In the data rows, zero lies at 4.5, halfway between 4 and 5.
Here are some points:
5;4;4;3;3;2;4;6
7;5;4;2;2;0;9;6
5;7;6;5;5;6;8;4
5;0;2;4;4;0;3;4
5;6;6;5;5;5;8;5
2;1;3;7;6;7;0;3
2;0;4;7;7;7;0;2
5;3;3;3;3;2;2;5
6;5;5;3;3;3;8;6
2;4;6;7;7;9;2;3
7;5;3;2;1;0;9;7
4;2;3;5;5;4;2;4
7;8;6;3;3;3;9;6
7;7;5;3;2;2;9;6
5;3;3;3;3;1;5;5
2;8;7;7;7;9;3;3
4;5;5;4;5;7;0;5
4;9;8;4;6;9;3;5
3;5;5;6;6;8;3;3
2;1;4;8;7;8;0;2
4;2;3;6;5;3;5;4
4;2;4;6;5;6;2;4
4;5;5;5;4;5;6;4
Here are 10 more points, each followed by its number:
5;7;5;3;4;5;4;6 0
2;3;4;6;7;9;0;4 1
5;5;5;4;4;4;7;4 2
3;2;3;7;6;6;2;4 3
2;1;3;8;7;7;2;2 4
4;4;5;5;5;4;7;4 5
5;5;5;5;4;4;7;4 6
6;9;8;3;3;5;9;5 7
7;8;5;3;2;2;9;6 8
2;4;5;8;7;9;1;2 9
Which of these numbered points is nearest to each point below, looking only along the 3 directions in which the first points spread most? Its number follows each.
5;5;4;6;4;4;8;4 > 6
5;3;3;3;4;3;4;5 > 2
5;8;6;3;4;7;3;5 > 0
6;8;7;3;4;5;8;5 > 7
2;1;3;8;7;7;0;2 > 4
5;9;7;5;6;8;8;4 > 7
2;4;5;8;8;9;1;2 > 9
5;8;6;2;4;5;5;6 > 0
7;8;6;3;2;1;9;6 > 8
2;4;4;5;6;8;0;4 > 1
5;6;5;3;5;5;2;5 > 0
4;5;5;4;6;7;0;5 > 1
4;8;7;5;6;8;8;4 > 7
2;3;5;7;7;9;0;3 > 1
4;2;3;5;5;4;1;4 > 3
4;5;5;5;6;7;2;4 > 1
7;8;6;3;2;2;9;6 > 8
6;8;6;3;4;5;5;6 > 0
7;5;5;2;2;1;7;6 > 8
2;0;2;7;7;6;0;3 > 4
3;4;4;6;5;7;1;4 > 1
2;4;6;8;8;9;2;2 > 9
2;3;5;8;7;9;1;2 > 9
5;6;5;2;4;4;2;6 > 0
6;6;5;2;3;2;7;6 > 8
